128 stands for zero in the data rows.
Every row has a hidden score. In each pair, how much higher is the second row's than the first's? 10 means about the same, 20 much higher and 0 much lower. The score is a weighted sum of the row's numbers plus the product of two more (or one squared), each taken from its middle value.
[114, 107, 134, 122, 118, 143, 110, 137, 108, 111, 140, 124, 125]
[117, 104, 139, 133, 123, 134, 111, 133, 104, 124, 142, 126, 116] 9
[125, 122, 94, 111, 118, 140, 110, 131, 114, 97, 145, 129, 168]
[119, 129, 82, 118, 156, 132, 177, 155, 153, 117, 118, 138, 132] 10
[123, 156, 114, 128, 156, 127, 155, 134, 150, 123, 114, 116, 117]
[115, 103, 140, 129, 121, 139, 106, 137, 105, 115, 141, 124, 117] 10
[117, 129, 81, 117, 154, 135, 181, 164, 149, 116, 118, 138, 130]
[122, 130, 144, 156, 125, 112, 121, 104, 131, 126, 134, 122, 114] 7
[173, 92, 164, 92, 121, 130, 110, 161, 90, 188, 122, 169, 155]
[121, 139, 141, 156, 130, 113, 126, 101, 132, 126, 132, 115, 112] 10
[123, 138, 92, 121, 154, 129, 171, 154, 149, 117, 118, 134, 128]
[124, 164, 133, 140, 148, 123, 142, 109, 150, 129, 120, 104, 107] 6
[162, 75, 155, 58, 98, 161, 84, 179, 145, 154, 111, 193, 207]
[173, 88, 166, 88, 115, 135, 101, 161, 94, 189, 116, 168, 157] 11
[108, 105, 141, 132, 122, 133, 111, 128, 107, 124, 142, 121, 115]
[121, 143, 145, 155, 177, 110, 123, 97, 136, 127, 134, 116, 111] 11
[123, 151, 135, 155, 138, 109, 132, 97, 142, 126, 147, 112, 110]
[115, 106, 134, 122, 119, 143, 108, 136, 104, 112, 150, 125, 125] 14
[173, 96, 162, 92, 119, 130, 108, 159, 95, 187, 119, 169, 159]
[123, 125, 87, 110, 120, 137, 113, 130, 120, 97, 142, 135, 164] 13
[186, 150, 121, 105, 87, 117, 141, 141, 120, 179, 122, 137, 137]
[111, 114, 143, 148, 119, 122, 117, 117, 115, 127, 135, 118, 111] 4
[120, 123, 144, 154, 124, 114, 121, 111, 125, 128, 134, 125, 114]
[117, 133, 141, 157, 124, 111, 121, 103, 127, 125, 133, 116, 116] 10
[119, 128, 78, 117, 154, 134, 180, 164, 146, 115, 118, 139, 133]
[183, 137, 129, 106, 93, 120, 137, 140, 113, 182, 122, 137, 140] 11
[123, 140, 91, 123, 159, 136, 167, 147, 146, 119, 120, 129, 130]
[116, 154, 143, 154, 134, 110, 129, 95, 141, 125, 132, 112, 113] 9
[115, 106, 141, 138, 122, 128, 113, 126, 107, 127, 144, 126, 114]
[107, 112, 65, 109, 143, 138, 190, 179, 157, 92, 116, 160, 141] 14
[122, 149, 100, 127, 158, 129, 164, 143, 150, 122, 116, 121, 122]
[116, 118, 148, 151, 118, 115, 120, 110, 120, 124, 137, 123, 120] 9
[111, 107, 145, 137, 125, 133, 104, 124, 109, 125, 140, 127, 116]
[116, 113, 117, 117, 117, 146, 109, 137, 113, 107, 144, 127, 139] 13
[124, 161, 139, 147, 148, 113, 138, 98, 146, 122, 128, 107, 102]
[164, 78, 155, 56, 95, 159, 86, 184, 147, 152, 108, 204, 205] 10
[125, 161, 117, 133, 156, 124, 158, 128, 149, 123, 116, 112, 112]
[114, 105, 140, 134, 116, 136, 105, 130, 110, 117, 140, 128, 114] 10
[114, 104, 166, 141, 124, 126, 113, 122, 109, 122, 146, 121, 114]
[115, 114, 119, 116, 117, 149, 113, 140, 115, 108, 145, 123, 142] 13
[121, 163, 125, 136, 149, 125, 149, 116, 147, 130, 115, 106, 112]
[127, 161, 123, 134, 152, 129, 155, 121, 146, 126, 118, 107, 112] 10
[106, 112, 63, 108, 143, 141, 193, 176, 157, 106, 120, 158, 136]
[131, 154, 107, 128, 157, 129, 164, 136, 147, 125, 114, 116, 120] 6
[122, 120, 96, 112, 120, 140, 116, 136, 118, 96, 145, 128, 161]
[123, 138, 89, 121, 157, 131, 171, 150, 152, 118, 117, 132, 126] 9
[167, 76, 165, 74, 114, 154, 90, 174, 109, 173, 112, 184, 176]
[164, 73, 160, 65, 106, 157, 82, 180, 130, 164, 112, 190, 194] 10
[113, 104, 137, 129, 118, 143, 109, 132, 108, 119, 139, 128, 115]
[112, 107, 141, 138, 119, 127, 107, 127, 106, 123, 140, 123, 112] 9
[118, 105, 142, 118, 125, 133, 107, 126, 102, 124, 148, 126, 112]
[184, 137, 127, 106, 92, 120, 138, 140, 112, 183, 128, 139, 141] 9
[126, 161, 139, 149, 139, 118, 133, 96, 148, 125, 127, 107, 102]
[125, 164, 137, 146, 140, 119, 144, 100, 148, 124, 122, 103, 104] 10
[125, 164, 137, 146, 141, 118, 135, 99, 148, 127, 163, 105, 105]
[117, 116, 144, 149, 122, 118, 115, 117, 122, 126, 136, 125, 115] 4
[111, 110, 144, 143, 123, 128, 116, 124, 113, 127, 140, 123, 112]
[118, 157, 138, 151, 136, 114, 131, 90, 139, 123, 131, 116, 107] 10
[113, 117, 66, 110, 148, 141, 184, 169, 154, 137, 114, 147, 136]
[119, 117, 101, 111, 118, 144, 116, 133, 117, 99, 145, 131, 155] 11
[111, 106, 133, 124, 120, 145, 106, 135, 109, 113, 145, 124, 123]
[118, 138, 87, 121, 157, 130, 173, 151, 150, 121, 115, 134, 129] 11
[162, 165, 130, 134, 153, 125, 150, 114, 148, 125, 121, 107, 107]
[120, 121, 97, 112, 116, 141, 118, 133, 116, 96, 140, 126, 157] 13
[191, 154, 114, 100, 84, 123, 144, 143, 126, 183, 102, 137, 141]
[120, 136, 145, 154, 128, 108, 126, 98, 133, 125, 128, 116, 111] 7
[121, 144, 141, 154, 131, 113, 123, 100, 139, 123, 124, 112, 108]
[121, 158, 139, 151, 138, 113, 133, 95, 143, 125, 129, 109, 106] 10
[115, 106, 138, 139, 125, 132, 111, 129, 109, 122, 138, 124, 115]
[115, 106, 140, 132, 124, 135, 116, 129, 108, 120, 142, 124, 116] 11
[110, 104, 143, 133, 122, 136, 111, 129, 105, 122, 140, 124, 117]
[121, 152, 141, 154, 137, 111, 132, 96, 149, 122, 126, 114, 109] 10
[110, 110, 145, 143, 122, 125, 111, 123, 110, 127, 140, 124, 115]
[116, 158, 141, 150, 142, 114, 132, 95, 148, 126, 126, 110, 105] 10
[143, 162, 140, 146, 139, 117, 138, 98, 145, 124, 123, 107, 105]
[120, 166, 136, 145, 147, 117, 140, 101, 144, 125, 126, 105, 107] 11
[117, 141, 142, 157, 131, 108, 127, 101, 135, 128, 132, 115, 111]
[120, 123, 99, 112, 115, 143, 118, 135, 116, 97, 144, 123, 160] 13
[114, 111, 147, 143, 123, 126, 113, 120, 113, 123, 142, 125, 119]
[114, 126, 144, 154, 122, 111, 120, 109, 124, 126, 133, 118, 111] 11
[100, 109, 60, 105, 146, 140, 194, 183, 161, 107, 117, 162, 141]
[123, 166, 133, 142, 149, 120, 142, 102, 146, 126, 119, 107, 104] 5
[123, 142, 94, 122, 156, 134, 169, 149, 149, 121, 118, 128, 127]
[124, 163, 137, 147, 142, 113, 135, 94, 144, 128, 129, 104, 106] 8
[114, 105, 130, 123, 121, 145, 110, 138, 105, 110, 146, 125, 127]
[164, 84, 144, 47, 83, 160, 85, 191, 158, 137, 102, 211, 213] 8
[116, 112, 145, 146, 122, 121, 113, 121, 112, 127, 140, 128, 113]
[114, 107, 142, 141, 123, 124, 110, 122, 112, 123, 141, 172, 113] 14
[117, 130, 86, 118, 156, 132, 178, 160, 149, 115, 120, 139, 133]
[124, 164, 125, 134, 156, 127, 147, 111, 153, 126, 118, 101, 106] 6
[196, 153, 107, 100, 83, 124, 146, 144, 130, 183, 92, 141, 143]
[118, 132, 144, 155, 128, 111, 123, 106, 127, 129, 132, 118, 114] 9
[120, 160, 143, 150, 144, 118, 134, 95, 143, 125, 126, 103, 105]
[170, 87, 139, 45, 85, 159, 84, 200, 154, 134, 101, 207, 216] 11
[117, 117, 107, 105, 114, 146, 108, 136, 115, 99, 144, 124, 151]
[118, 114, 144, 143, 122, 124, 116, 116, 116, 123, 136, 121, 110] 4
[128, 126, 79, 107, 116, 137, 113, 125, 123, 90, 140, 135, 182]
[118, 134, 89, 120, 153, 136, 174, 157, 151, 121, 120, 136, 132] 10
[115, 112, 121, 116, 118, 150, 112, 142, 111, 106, 146, 125, 137]
[112, 105, 135, 126, 121, 136, 108, 135, 104, 115, 148, 123, 123] 9
[124, 162, 120, 133, 153, 127, 153, 118, 146, 123, 114, 109, 110]
[112, 112, 142, 145, 125, 123, 116, 120, 108, 125, 140, 126, 113] 11
[122, 148, 147, 154, 131, 116, 131, 98, 135, 124, 129, 117, 110]
[120, 154, 162, 152, 134, 116, 129, 95, 139, 122, 128, 108, 106] 9
[110, 110, 146, 146, 122, 120, 109, 120, 113, 124, 135, 126, 118]
[111, 108, 141, 137, 123, 126, 110, 122, 111, 126, 137, 126, 117] 9
[127, 129, 72, 109, 124, 132, 117, 123, 120, 90, 145, 137, 189]
[123, 144, 141, 155, 130, 115, 127, 96, 139, 123, 128, 109, 110] 6
[126, 153, 107, 126, 155, 127, 163, 136, 146, 123, 117, 119, 125]
[116, 119, 149, 148, 122, 112, 118, 115, 119, 126, 140, 122, 114] 9
[119, 161, 141, 151, 139, 114, 137, 94, 142, 126, 130, 108, 107]
[107, 104, 139, 128, 120, 141, 109, 135, 105, 118, 143, 124, 122] 11
[125, 159, 137, 148, 141, 111, 135, 96, 145, 128, 131, 110, 106]
[172, 75, 170, 75, 118, 144, 83, 171, 113, 177, 113, 180, 169] 8
[113, 105, 139, 135, 124, 136, 108, 134, 106, 120, 137, 95, 117]
[126, 157, 118, 133, 151, 128, 157, 128, 145, 126, 119, 106, 118] 10
[121, 149, 107, 124, 159, 126, 163, 137, 145, 122, 116, 122, 126]
[117, 139, 141, 156, 130, 111, 127, 98, 134, 122, 137, 117, 110] 8
[113, 78, 125, 121, 122, 146, 106, 137, 107, 110, 141, 123, 128]
[113, 106, 142, 135, 121, 128, 113, 131, 111, 122, 142, 124, 118] 8
[102, 120, 139, 114, 120, 143, 113, 134, 115, 98, 143, 127, 164]
[190, 152, 112, 103, 83, 123, 154, 141, 127, 183, 64, 136, 137] 11
[172, 74, 166, 72, 116, 149, 86, 170, 117, 176, 114, 187, 179]
[163, 71, 160, 62, 109, 161, 84, 178, 134, 161, 110, 194, 196] 10
[165, 77, 168, 77, 119, 147, 91, 171, 102, 182, 112, 182, 167]
[111, 103, 142, 131, 121, 137, 106, 129, 109, 123, 147, 123, 116] 13
[118, 162, 141, 149, 140, 116, 142, 101, 147, 125, 129, 102, 106]
[122, 111, 143, 144, 122, 120, 113, 119, 112, 127, 137, 123, 115] 10
[128, 164, 126, 135, 156, 119, 149, 114, 150, 122, 117, 104, 109]
[117, 112, 148, 143, 123, 122, 112, 120, 110, 122, 138, 124, 116] 10
[127, 165, 129, 138, 151, 121, 150, 107, 145, 128, 109, 102, 111]
[168, 75, 168, 69, 114, 150, 86, 171, 120, 172, 114, 186, 185] 9
[125, 157, 141, 152, 141, 113, 134, 95, 146, 127, 132, 111, 104]
[121, 156, 139, 152, 141, 115, 132, 98, 141, 127, 130, 110, 108] 10
[106, 110, 63, 109, 149, 140, 192, 174, 159, 113, 121, 157, 139]
[124, 134, 89, 119, 158, 137, 173, 154, 146, 119, 116, 133, 129] 8
[120, 140, 145, 156, 127, 111, 126, 102, 132, 121, 133, 115, 116]
[111, 103, 138, 128, 120, 139, 108, 130, 108, 119, 141, 122, 115] 11
[120, 120, 88, 120, 158, 133, 172, 155, 150, 121, 116, 136, 131]
[124, 146, 141, 155, 135, 110, 129, 97, 135, 122, 137, 116, 109] 8
[120, 147, 101, 122, 151, 136, 168, 146, 151, 124, 114, 127, 125]
[109, 111, 145, 143, 119, 127, 115, 119, 110, 124, 143, 128, 115] 9
[110, 104, 138, 127, 118, 144, 104, 133, 104, 116, 142, 128, 119]
[120, 156, 142, 152, 135, 115, 131, 95, 143, 124, 135, 111, 105] 9
[114, 118, 147, 151, 124, 117, 111, 115, 115, 125, 136, 123, 112]
[178, 107, 158, 100, 116, 128, 120, 155, 96, 187, 121, 161, 147] 10
[116, 107, 143, 145, 117, 125, 109, 121, 109, 126, 138, 122, 119]
[178, 129, 143, 107, 132, 121, 134, 141, 102, 184, 123, 144, 141] 11
[116, 129, 144, 155, 121, 114, 121, 107, 126, 125, 133, 121, 115]
[116, 115, 109, 115, 119, 147, 109, 142, 111, 100, 93, 130, 147] 14
[122, 140, 141, 157, 130, 109, 130, 98, 134, 125, 134, 116, 111]
[124, 143, 142, 157, 130, 110, 127, 98, 135, 126, 135, 116, 112] 10
[114, 111, 122, 119, 115, 145, 109, 137, 108, 106, 147, 122, 136]
[112, 117, 68, 110, 148, 137, 186, 173, 159, 110, 118, 156, 138] 10
[112, 119, 74, 108, 147, 135, 182, 169, 156, 110, 120, 151, 140]
[166, 85, 168, 85, 115, 138, 94, 163, 97, 186, 117, 173, 159] 5
[174, 97, 167, 94, 113, 129, 110, 159, 92, 191, 118, 163, 158]
[178, 103, 164, 100, 114, 129, 111, 153, 96, 192, 122, 163, 151] 10
[121, 126, 79, 108, 125, 136, 112, 126, 122, 91, 148, 136, 176]
[202, 149, 107, 98, 90, 128, 142, 148, 131, 184, 77, 143, 149] 8
[120, 120, 101, 112, 117, 148, 114, 136, 119, 95, 142, 127, 155]
[180, 100, 161, 98, 107, 130, 112, 154, 94, 191, 120, 162, 150] 7
[113, 108, 120, 121, 121, 146, 107, 137, 110, 110, 143, 122, 128]
[124, 165, 132, 138, 149, 118, 145, 106, 153, 125, 122, 103, 105] 7
[120, 162, 140, 145, 145, 114, 141, 102, 146, 128, 125, 108, 101]
[111, 109, 141, 141, 122, 132, 112, 123, 106, 121, 140, 119, 115] 10
[123, 165, 138, 142, 147, 116, 142, 100, 144, 126, 125, 103, 102]
[120, 159, 142, 167, 135, 115, 132, 95, 141, 127, 124, 107, 127] 16
[113, 132, 146, 155, 121, 115, 123, 104, 127, 122, 135, 122, 116]
[116, 111, 145, 140, 126, 128, 109, 124, 112, 121, 140, 122, 116] 9
[129, 130, 81, 110, 124, 135, 116, 129, 122, 93, 145, 128, 186]
[118, 115, 113, 116, 117, 143, 110, 134, 112, 103, 148, 127, 144] 12
[180, 124, 141, 105, 99, 120, 133, 144, 98, 186, 122, 149, 144]
[121, 163, 133, 142, 147, 117, 139, 102, 151, 122, 122, 103, 103] 7
[130, 169, 135, 139, 148, 123, 145, 105, 151, 130, 119, 102, 102]
[103, 107, 63, 107, 143, 139, 193, 181, 166, 107, 121, 166, 140] 16
[119, 141, 140, 157, 126, 116, 123, 102, 134, 124, 132, 118, 113]
[116, 122, 146, 152, 125, 114, 114, 105, 122, 125, 133, 122, 112] 10
[115, 114, 147, 148, 119, 120, 113, 120, 113, 123, 139, 121, 115]
[176, 116, 150, 105, 108, 117, 129, 146, 102, 187, 126, 150, 145] 11
[101, 131, 84, 120, 155, 133, 177, 160, 149, 116, 118, 138, 134]
[115, 121, 145, 151, 124, 116, 120, 111, 119, 126, 138, 120, 115] 6
[113, 113, 145, 146, 123, 121, 113, 113, 116, 126, 139, 128, 112]
[123, 167, 131, 137, 151, 125, 145, 109, 147, 126, 120, 107, 103] 9
[115, 110, 142, 142, 128, 126, 109, 121, 110, 125, 140, 121, 116]
[123, 161, 140, 144, 143, 118, 138, 102, 146, 124, 126, 104, 106] 10
[123, 124, 94, 114, 119, 142, 111, 131, 119, 98, 148, 129, 163]
[120, 168, 135, 145, 145, 121, 144, 100, 146, 121, 121, 106, 101] 7
